The rows of Y fall into 3 groups, and each row is roughly a mix of its group's hidden directions.
Y (111 x 19):
[[  2   1 -11  76 -20 -40  29  -3  65  -2  13  -1  20   3  -2  -4  -2 -24
   17]
 [  5 -25  42  31 -35 -24  11  28  15  -4  14 -48 -27 -16 -13 -12 -29  24
  -53]
 [ -8  35  27 -10 -15   7 -59  15 -59  -1 -16 -21  -5 -23 -24  19 -14  15
  -46]
 [  5 -17  13 -28  19   0 -48  -9 -86  20  22   6  14   0   4  12  -3  20
  -36]
 [-14  11  -3 -32 -20  20 -69   6 -65  21  -8 -22   0 -19  -6   0 -18  13
  -37]
 [ 27  22   8 -69  55  -3  -1  12 -44 -20  23   1  22   2  19  15 -17 -11
  -27]
 [  1  37 -21  -2  24  31  -3   5  39 -47 -38 -23   9  10 -11  62   6 -29
  -16]
 [  1 -12 -16  17 -48   2  26  42  68   5 -17 -25   3 -15  -2 -50   4  -1
   25]
 [ -7  -1   2  43 -45 -13 -51   7 -36  32  -3  19  29 -34 -31 -39  18  11
    3]
 [  4  -6   8   3  -9  -6  43  42  60 -20  -7 -60 -12  26  26  26 -25   6
  -12]
 [ -8  23  31   0 -10  11 -45   8 -77  30 -24  11 -23  -3  -6  27  26  31
   -2]
 [-11  -6  15 -37   5  33 -37 -18 -74  22 -15  31 -30 -12 -14  -8  24  29
    2]
 [ 10  30 -10 -37  47 -19   4  -1 -26  -2  23  -8  25  37  51  51 -26 -18
   -2]
 [ 11   9   2  62 -14 -53 -11   6   9  12  34 -35  25   3  15  32 -25 -21
  -40]
 [ -3   9 -52 -65  28  21 -36 -30 -33  10  16  13  28  -2  20  -9 -15 -30
    1]
 [  4 -12 -13 -31 -20   1 -13  44  25 -23   6 -52  46 -14  -2 -32 -48   0
  -32]
 [ -7  33 -11 -39  36   0 -32 -17 -36 -18  13 -17  23  19  19  51 -43 -17
  -31]
 [  9 -25 -11  17 -23  -7  44  23  84 -19   4 -34  -6 -12  -5 -32 -14 -14
  -10]
 [-20 -11  -7  19 -55  30 -18  31  25   1 -49  -4   9 -19 -33 -42  21  25
   31]
 [-20  30 -16 -19 -45   9 -48  22 -23  19 -22   7  34 -28 -14 -54 -10   6
   31]
 [ 33 -18 -12   7  28   2  16  42  16  -9  -6 -38  25  34  33  63  28  -4
  -22]
 [ 35 -12  -1  34  20   3  25  38  40 -22 -16 -33   9  15   5  57  38 -10
  -29]
 [-11  -3   9  53 -13 -47  47  -9  59  -9  22  -8   8  24  16   1 -33  -5
   24]
 [ 18  -4  12  31   3  21  24  22  55 -40 -32 -27 -27 -14 -32  31  29 -10
  -34]
 [  6  -5  18 -18  -7  29 -11  28  19 -45 -21 -47 -14 -27 -39   4 -16   6
  -64]
 [-13  36 -33 -45  33  -9  -9 -50 -22   7  30  27  11  12  29   3 -35 -35
   19]
 [  2 -21 -20  35 -43   5  31  31  76  10 -20 -30 -16  -1   7 -18  18  -4
   18]
 [ 16  27  44  -7  -6 -27 -27  32 -42  -6  19 -29   4 -29 -14   1 -31   7
  -62]
 [  9  72  23  32 -30 -35 -25  15 -16  23   4  -4 -22 -43 -13  -2  -4 -27
  -23]
 [ 11  55 -22 -51  21  -8 -27  12 -35  11  14 -19  18   4  41  30 -24 -32
  -17]
 [ 15 -29 -28  -5   2  29  19  48  38  -2 -32 -36  17  35  32  33  35   9
   15]
 [-11   6  -6  23 -65   9   8  42  42  23 -36 -18 -19 -15  -3 -38  16  11
   36]
 [  9  43 -31 -13 -25  13 -27  50   9  22 -28 -55  -2   0  33  35   5 -21
  -13]
 [-20  43 -35 -15 -19  45 -46  -4  -5   5 -52  18   4 -21 -23  -5  28 -17
   32]
 [ 16  12  19   8  36 -61  27 -15 -17   2  59   8  19  22  35  20 -34 -14
   -9]
 [  3  -2  27  42 -15 -21 -19   7   6 -22  13 -43  -1 -20 -30  20 -31  -1
  -75]
 [-13 -14  12 -46  -9  31 -49  -2 -72  16 -11  11  -9 -17 -18 -25   2  34
  -11]
 [ -3   8  -3 -11  52 -14   0 -64 -30  -5  38  21 -14  21  16  45 -23 -22
  -22]
 [  5  12  -6  42   1 -65  -3 -27 -11  24  56  20  39   1  17 -11 -26 -25
    4]
 [ -1  28  22   5   9 -52 -12 -32 -31   4  55   3   1 -14   3  -5 -56 -19
  -38]
 [  8  16   4  -6  23 -30  43  19  40 -26  19 -35  18  37  41  37 -41 -12
   -2]
 [ -6  42 -12  23  -7 -32 -23 -27 -12  29  28 -28 -24   5  29  46 -34 -35
  -34]
 [ -5  17 -38  30  13   7 -14 -25   9  -7 -19  51  50   4 -16   6  40 -25
   50]
 [  3  17  -6 -18 -33  47 -18  30   0  21 -49  -6 -48 -35 -18 -17  46   1
    4]
 [ 29   4   7 -37  43  19  13  19  -5 -20  -3 -34 -26  12  19  61  10 -10
  -51]
 [ 10   2  49  28 -44 -22  -3  51   0  -2  -5 -20  -1 -38 -34 -43  -4  27
  -23]
 [ 19  39  20 -25  -3 -36 -31  39 -53  11  27 -10  40 -22   9 -19 -29  -4
  -25]
 [  6 -51  -3  19 -11   5 -57   2 -47  14  12 -12  34 -17 -24  -5   9  21
  -52]
 [-10  -2  25  10 -28 -10 -50   2 -40   2  11 -34  -2 -26 -26  -4 -38  16
  -65]
 [ 14 -11  31 -37  51  17  28 -22 -31  -8   7  13 -62  13  10  38  17  11
  -21]
 [-16  34   3  51 -44 -29  22   4  55   3  -9   9   1 -14 -12 -35 -12 -12
   44]
 [ 11 -26  34  57 -12 -44   6  15  13 -13  30 -37  18   0 -10  14 -28  12
  -53]
 [ -2  50 -16  -6 -48 -26 -20  39  -7  46   2 -11  17 -16  30 -38 -15 -12
   33]
 [  2  51  19 -79  22  -7  11  22 -29  -8   9  -8  -4   7  33  -4 -42   0
    8]
 [ 14  30  48 -39   6  -4 -11  21 -49   1   9 -21 -45 -26  -4   5 -19  10
  -53]
 [-12  25  11  45 -19 -49 -32  -6 -50  38  20  24  40  11  15   5  -8   9
   27]
 [ -8  11  22 -53  28  -3  25 -17   1 -28  22 -28 -35  15  18  19 -62   0
  -33]
 [-22 -50  24   0 -12 -17  38 -12  34 -20  27 -26 -12  18   3 -27 -60  31
  -10]
 [ 13  88  14   3   5 -36  -6   9  -8   5  11 -12 -16 -15  16  33 -22 -42
  -19]
 [-14 -14 -44   6 -43  14 -21  16  50 -10 -13 -22  44 -22 -20 -51 -18 -14
    5]
 [-34  15  -9  -1 -39  34 -28 -22   8  -1 -38  24 -19 -35 -47 -49   3   3
   27]
 [ 15  24  -4  10 -35   3 -13  72  35 -17 -32 -42  37 -24 -15 -11   5  -6
  -12]
 [  8  38  34 -28  11  15 -26  34 -69  11 -30   5 -14   3   5  36  29  26
    1]
 [ 10 -49   7  -2  28  24  50 -20  47 -31   1 -14 -51  10  -8  20  11   0
  -31]
 [ 10 -10  20 -21 -28  17  37  38  48 -13 -15 -33 -50 -29 -13 -43  -4   8
  -16]
 [-10  12 -34  -1   3  16  38   7  63 -15 -30   8  15  28  20   4  14 -14
   66]
 [  4  49 -10  62 -18 -45   5  -5  20  23   6  31  21  -8   4  -4  17 -33
   43]
 [-20  -3  45  18 -35  21  -5  12 -22  12 -41  18 -46  -9 -30 -14  31  49
   25]
 [  5 -31  38   7 -22   2 -39  19 -57  12   1  -4  -4 -30 -34 -24  10  40
  -42]
 [-32  17   0 -17 -36  45   0  18  19  -4 -61   4 -26  -2 -17 -22  15  25
   51]
 [-18 -13 -18 -47 -21  51 -54   8 -40   8 -32   0   6 -21 -23 -33   7  23
   -1]
 [ -5  44 -23 -61  44  30   9 -15   9 -29 -16  -4 -14  21  21  42 -15 -27
    8]
 [-16  31 -14  26 -26  26 -48 -18  -6  -3 -37  29   3 -42 -55 -19  28 -13
    8]
 [ 11  15  -4   0  29 -21  -1 -24   4 -14  33 -33 -12   7  17  53 -38 -35
  -62]
 [ -4  19 -29  19 -30  38  -3  24  44   1 -58   4  -2 -12 -17  -4  50 -11
   40]
 [-13   6 -12  61 -38 -32  21  -5  63   4   6   6  19  -6  -8 -34 -12 -16
   35]
 [ -1  19  35 -32   5  -1 -13 -30 -46   5  19  16 -58 -39 -25 -25 -20   0
  -39]
 [ -3  -5  16   9   4 -20   9 -13 -47  39  12  59   2  15  17 -21  30  24
   59]
 [  3   9  31  58 -27 -46 -28   9 -15   5  25 -28  12 -18 -18  11 -29   2
  -53]
 [  1  42 -18 -22  -7 -12 -53  23 -54  32   4 -24  31   7  36  30 -17  -9
  -12]
 [-18  64  21   2   1 -24  24   7  -6  11 -14  18  -8  33  35  24 -10   6
   67]
 [ 22  15  13 -47  35 -14  48  19  30 -33  25 -32 -10   9  27  11 -39 -17
  -26]
 [-10  -5 -10 -51  -7  34 -60   2 -67  18 -11   9  13 -20 -12 -25   3  18
   -9]
 [ 14 -35  12 -54  40  41  42   1  27 -50  -9   1 -26  -4 -20 -12   7   8
  -16]
 [ -8  -6 -37  12  16   9  32  -3  56 -22 -18  11  42  39  18  16  11 -10
   58]
 [  3 -26  24 -58   2  36 -25  19 -46  -8  -9 -17 -22 -22 -22 -21  -4  34
  -44]
 [ 10 -10   2 -68  45  12  37  -4  12 -32  19 -23 -23  19  26  17 -35  -6
  -27]
 [-30   3  -6  29 -69  16 -16  11  36  13 -35 -15 -22 -26 -30 -42  -2  11
   17]
 [ 15 -30  21  73 -22 -35  13  19  37  -9  16 -35  11  -5 -14  12  -5   3
  -42]
 [ 17   2  -3 -62  62   5  15 -11 -42  -9  19  40  23  20  25   4  10  -1
   23]
 [  5   5 -28 -60  60  13  23 -37  -7 -10  17  32   2  25  31  12  -3 -23
   24]
 [-22 -13  17 -19 -27  31 -18   9  11 -27 -21 -52 -33 -15 -29  -2 -39  23
  -52]
 [ 15  -9  23  42 -41 -13   6  46  38  -5  -7 -55 -16 -22 -16  -2  -5   5
  -47]
 [ 22  54  37   5  -1 -30   8  21  -4   1  14 -30 -48 -25   3  24 -16 -22
  -51]
 [  8 -31   1 -55  21  42  45   9  40 -41 -19   4 -24  -9 -17 -35   9   8
    7]
 [ -3  54 -33 -14 -19   2 -44  20   0   8  -9 -51  12  -8  20  33 -30 -35
  -32]
 [ -5 -44 -24  27  16 -21 -25 -63 -34  25  49  27  21   5   2  -3  -7  -9
  -17]
 [-34 -10   4 -52  17  37   4 -53   4 -40  -6  13 -31  -2 -30 -19 -43   9
   -5]
 [-18  -1 -24  46 -37  22   8  -5  58   1 -41  14 -10  -9 -25 -18  35  -7
   43]
 [-11  26  -7  16  -1 -10 -44 -20  -5 -21  11 -37  14 -12 -18  36 -48 -24
  -64]
 [ 23 -23  -5  49 -16 -42  43  25  62   4  28 -27  16   5  19 -10  -6 -16
   -6]
 [  3   2  -8 -48 -23  12 -18  23 -51  60  -1   6 -24  -6  35 -33  19  16
   26]
 [-35 -13 -38 -38 -16  32  -7 -15   5  12 -21  24  15  18  12 -40  -4  15
   70]
 [ -6  40  29 -25 -37   2 -31  28 -24   3  -9 -31 -30 -43 -21 -28 -33   6
  -39]
 [-12 -22 -13  35 -25 -33  31  12  39  16  13   6  40  28  26 -28 -11  11
   59]
 [  9  -5  15  55 -43 -17 -13  43  28  -5  -8 -53   8 -18 -20   8  -7   5
  -47]
 [-11  12  13  75 -46 -31 -47  13 -21  25  -2 -17  25  -7 -13  19  -1  10
  -17]
 [ 16 -14  24  46  -4 -48 -10  21 -11   0  34 -39  32   7   6  31 -26   6
  -54]
 [  0   7 -18 -66  49  34  -9 -16 -39  -3  -7   3 -11  30  31  47   4  -2
   -1]
 [ 12  26  27 -70  21  23 -20  26 -45 -22  -9 -17 -14 -22 -11   3 -13   9
  -43]
 [-19 -11 -29 -31  43   8  -4 -51 -20 -14  16  44  44  31  12   1 -16  -4
   39]]
One row of each group comes first, with its name. Which group is each row after those in?
[ 11 -34  35  32  -3   8   0  21  18 -41 -10 -36  -4 -15 -44  17   1  19
 -65]	(76)
[ 14 -14  13 -34 -13  27  26  48  24   0 -21 -56 -56   2  18  12   5  16
 -27]	(15)
[  0 -25  30 -42   2  52 -12  25 -31 -12 -37 -18 -38  -7 -22   7  20  42
 -27]	(109)

[-10 -29 -31 -19  -1  59   7  10  35 -22 -51  11  12   8 -17 -11  39  14
  41]	(76)
[ 11  -6   4 -28  54 -11  48 -27  14 -19  30  -5 -24  36  37  42 -23 -14
 -12]	(109)
[ -1  42 -20 -58   1  13 -42  11 -61  38  -5  -5  -2   1  36  11  -3  -8
   6]	(15)
[ -2 -65  12   7 -26   7 -30   7 -16  -3  12 -27  16 -21 -33 -35 -17  33
 -53]	(109)
[  4 -46  -6  30  14 -18  25 -29   1  10  23  58  30  12  -3 -35  29   8
  47]	(15)
[-29 -66 -19  10  -8  10  10 -23  22 -10   1  18  45  27  -7 -36 -13  32
  43]	(15)
[-35  16 -33  -6 -29  26 -23 -30   1  23 -27  40  -3  -9 -11 -41  11  -3
  63]	(109)
[-11  -5  48  25 -17   8  49  20  38 -17 -33 -10 -55  13 -12  11  12  35
  18]	(109)
[ 24  18   8  47  -5 -37  28  42  46  -8   4 -41  17  17  24  42  -2 -16
 -13]	(15)
[ 22   1 -10   6 -38 -16  32  65  52  19  -4 -32   6  -9  27 -37   9  -6
  20]	(76)
[ 18 -31  14  49  -1 -28 -41  -2 -53  23  28   2  30 -11 -14  14  15  11
 -47]	(109)
